[[126 126 123 120 125 123 123 142 122 132 124 151 145]
 [124 119 121 150 125 121 129 128 126 133 131 125 119]
 [136 119 124 114 126 121 125 137 123 135 123 143 130]
 [116 132 134 144 135 135 134 128 123 129 125 128 122]
 [130 126 109 143 118 118 123 129 130 126 139 126 142]]
:
[[116 132 134 144 135 135 134 128 123 129 125 128 122]
 [136 119 124 114 126 121 125 137 123 135 123 143 130]
 [126 126 123 120 125 123 123 142 122 132 124 151 145]
 [124 119 121 150 125 121 129 128 126 133 131 125 119]
 [130 126 109 143 118 118 123 129 130 126 139 126 142]]

[[153 102 128 106 109 101 132 131 112 105 154 147 148]
 [106 149 113 125 149 125 107 105 127 154 108 107 108]
 [128 155 148 120 121 129 120 108 155 121 102 113 100]
 [149 110 104 118 115 153 127 133 105 120 138 130 140]
 [149 116 152 106 119 150 136 130 111 119 118 106 105]
 [106 146 145 124 151 109 120 109 143 150 114 107 105]]
:
[[149 116 152 106 119 150 136 130 111 119 118 106 105]
 [128 155 148 120 121 129 120 108 155 121 102 113 100]
 [106 146 145 124 151 109 120 109 143 150 114 107 105]
 [153 102 128 106 109 101 132 131 112 105 154 147 148]
 [106 149 113 125 149 125 107 105 127 154 108 107 108]
 [149 110 104 118 115 153 127 133 105 120 138 130 140]]

[[141 106 135 125 145 149 148 150 122 112 110 148 143 113 111]
 [139 146 145 113 121 147 120 140 143 143 106 144 116 108 109]
 [136 147 108 110 124 123 110 109 112 145 139 119 124 110 110]
 [150 149 149 113 125 107 109 104 148 150 134 106 142 135 117]]
:
[[150 149 149 113 125 107 109 104 148 150 134 106 142 135 117]
 [139 146 145 113 121 147 120 140 143 143 106 144 116 108 109]
 [141 106 135 125 145 149 148 150 122 112 110 148 143 113 111]
 [136 147 108 110 124 123 110 109 112 145 139 119 124 110 110]]

[[127 121 121 117 137 124 121 124 141 129 139 139 127 113]
 [123 105 155 147 156 117 152 105 153 153 118 154 107 130]
 [150 151 105 105 149 113 123 112 107 147 143 109 118 108]
 [154 154 118 129 148 122 143 133 110 141 152 110 112 101]]
:
[[123 105 155 147 156 117 152 105 153 153 118 154 107 130]
 [127 121 121 117 137 124 121 124 141 129 139 139 127 113]
 [154 154 118 129 148 122 143 133 110 141 152 110 112 101]
 [150 151 105 105 149 113 123 112 107 147 143 109 118 108]]

[[122 123 137 134 133 131 129 136 116 101 126 116 132 130 116 137]
 [122 122 140 136 131 133 131 137 117 100 125 115 130 127 115 135]]
:
[[122 122 140 136 131 133 131 137 117 100 125 115 130 127 115 135]
 [122 123 137 134 133 131 129 136 116 101 126 116 132 130 116 137]]

[[107 130 149 150 147 105 148 129]
 [126 129 154 129 106 114 153 110]
 [130 127 156 127 128 114 112 131]
 [124 116 155 125 104 127 152 124]]
:
[[130 127 156 127 128 114 112 131]
 [124 116 155 125 104 127 152 124]
 [126 129 154 129 106 114 153 110]
 [107 130 149 150 147 105 148 129]]

[[144 119 126 109 139 126 150 144 119 145 151 112 108]
 [140 143 129 114 124 138 129 120 132 131 114 125 149]
 [113 107 108 144 138 118 134 149 138 117 148 133 105]]
:
[[140 143 129 114 124 138 129 120 132 131 114 125 149]
 [144 119 126 109 139 126 150 144 119 145 151 112 108]
 [113 107 108 144 138 118 134 149 138 117 148 133 105]]

[[128 125 127 123 127 120 124 128 132 128 124 127]
 [109 135 138 103 131 107 135 127 121 140 129 109]]
:
[[109 135 138 103 131 107 135 127 121 140 129 109]
 [128 125 127 123 127 120 124 128 132 128 124 127]]
---
[[121 128 120]
 [110 132 121]
 [101 148 146]
 [138 138 149]
 [139 128 137]]
:
[[121 110 101 138 139]
 [128 132 148 138 128]
 [120 121 146 149 137]]

[[129 155 134 136 119 146]
 [114 146 108 152 122 117]
 [108 142 117 140 129 141]]
:
[[129 114 108]
 [155 146 142]
 [134 108 117]
 [136 152 140]
 [119 122 129]
 [146 117 141]]

[[116 126 104]
 [112 127 123]
 [118 136 127]
 [135 137 102]
 [125 112 119]
 [125 120 128]]
:
[[116 112 118 135 125 125]
 [126 127 136 137 112 120]
 [104 123 127 102 119 128]]

[[112 105 107 133 115 152]
 [121 153 110 124 107 127]
 [151 124 132 118 147 123]
 [111 110 107 132 111 151]
 [150 131 131 117 143 120]]
:
[[112 121 151 111 150]
 [105 153 124 110 131]
 [107 110 132 107 131]
 [133 124 118 132 117]
 [115 107 147 111 143]
 [152 127 123 151 120]]

[[128 128 128 127 128]
 [152 114 139 132 129]
 [149 129 132 135 110]
 [129 128 129 128 129]
 [128 128 129 128 128]
 [127 127 128 128 128]
 [128 128 127 128 127]
 [128 127 127 128 128]
 [129 128 128 127 128]]
:
[[128 152 149 129 128 127 128 128 129]
 [128 114 129 128 128 127 128 127 128]
 [128 139 132 129 129 128 127 127 128]
 [127 132 135 128 128 128 128 128 127]
 [128 129 110 129 128 128 127 128 128]]

[[141 118 119 149 118 141 149 119 119]
 [110 114 145 120 146 111 122 146 147]]
:
[[141 110]
 [118 114]
 [119 145]
 [149 120]
 [118 146]
 [141 111]
 [149 122]
 [119 146]
 [119 147]]

[[142 129 127 122 124 135 138 153 136]
 [113 134 119 120 125 109 125 145 132]
 [139 132 129 120 123 129 137 155 135]
 [125 116 114 132 130 133 124 147 145]
 [112 118 129 136 136 117 114 113 135]
 [118 111 122 140 137 128 115 123 144]
 [125 133 137 129 129 125 126 101 113]
 [136 119 153 131 134 121 125 125 142]]
:
[[142 113 139 125 112 118 125 136]
 [129 134 132 116 118 111 133 119]
 [127 119 129 114 129 122 137 153]
 [122 120 120 132 136 140 129 131]
 [124 125 123 130 136 137 129 134]
 [135 109 129 133 117 128 125 121]
 [138 125 137 124 114 115 126 125]
 [153 145 155 147 113 123 101 125]
 [136 132 135 145 135 144 113 142]]

[[134 149 120]
 [150 120 150]
 [148 124 145]
 [139 133 131]]
:
[[134 150 148 139]
 [149 120 124 133]
 [120 150 145 131]]
---
[[129 121 119 146 117]
 [145 123 104 157 103]]
:
[[121 119]
 [123 104]]

[[146 107 139 138 150]
 [146 145 141 115 147]]
:
[[107 139]
 [145 141]]

[[145 117 101]
 [127 137 117]
 [144 116 101]]
:
[[117 101]
 [137 117]]

[[112 122 105]
 [146 127 156]
 [127 145 106]
 [109 115 128]]
:
[[122 105]
 [127 156]]

[[142 107 151 108 150]
 [105 108 112 106 109]
 [145 147 113 146 106]
 [139 143 140 152 148]
 [149 124 151 134 151]]
:
[[107 151]
 [108 112]]

[[149 125 127]
 [155 151 114]
 [149 126 127]]
:
[[125 127]
 [151 114]]
